In the data rows, the value 128 means zero.
Here are some points:
array([096, 179, 199, 194, 146, 178, 076, 090])
array([160, 092, 122, 191, 112, 106, 086, 118])
array([116, 143, 161, 167, 136, 145, 102, 103])
array([109, 164, 149, 139, 143, 150, 123, 114])
array([113, 132, 126, 142, 131, 119, 111, 141])
array([120, 105, 076, 124, 141, 110, 147, 165])
array([089, 167, 145, 075, 159, 136, 146, 130])
array([139, 088, 119, 223, 140, 135, 073, 130])
array([142, 114, 109, 101, 125, 107, 144, 133])
array([127, 111, 086, 081, 124, 095, 151, 159])
array([147, 119, 156, 164, 112, 135, 095, 096])
array([121, 149, 102, 035, 121, 107, 189, 164])
array([174, 068, 096, 142, 099, 089, 113, 142])
array([101, 169, 159, 104, 130, 157, 144, 111])
array([136, 103, 102, 124, 115, 103, 126, 150])
Here are 16 more points, each followed by its number:
array([146, 111, 122, 129, 123, 120, 115, 105]) 0
array([087, 206, 177, 119, 159, 176, 146, 093]) 1
array([090, 169, 099, 037, 150, 122, 189, 158]) 2
array([120, 152, 191, 168, 131, 179, 118, 059]) 3
array([131, 137, 138, 106, 108, 120, 147, 160]) 4
array([083, 162, 106, 102, 174, 133, 165, 159]) 5
array([162, 087, 146, 227, 106, 124, 052, 115]) 6
array([145, 115, 130, 127, 103, 123, 120, 116]) 7
array([115, 127, 091, 042, 137, 097, 172, 171]) 8
array([157, 090, 105, 138, 114, 098, 114, 139]) 9
array([154, 107, 138, 154, 112, 128, 107, 117]) 10
array([163, 081, 085, 087, 088, 078, 148, 185]) 11
array([138, 093, 070, 061, 123, 083, 154, 171]) 12
array([101, 131, 099, 130, 158, 129, 149, 146]) 13
array([099, 181, 151, 110, 151, 152, 148, 102]) 14
array([133, 131, 136, 159, 132, 128, 109, 108]) 15
Which two of these numbered points are nearest to each point below, ignoring the 2 directions in which the first points spread most? Their numbers follow each, nearest first.
array([021, 238, 140, 041, 202, 181, 210, 152]) > 5 13
array([119, 147, 127, 063, 135, 120, 161, 145]) > 9 6
array([149, 110, 127, 133, 115, 126, 127, 121]) > 10 7
array([138, 136, 144, 148, 141, 134, 127, 118]) > 1 15
array([110, 109, 086, 123, 150, 111, 136, 171]) > 5 13
array([180, 071, 115, 154, 096, 103, 106, 138]) > 10 7
array([105, 182, 193, 120, 152, 189, 145, 069]) > 3 0
array([120, 160, 171, 133, 135, 167, 140, 075]) > 3 0
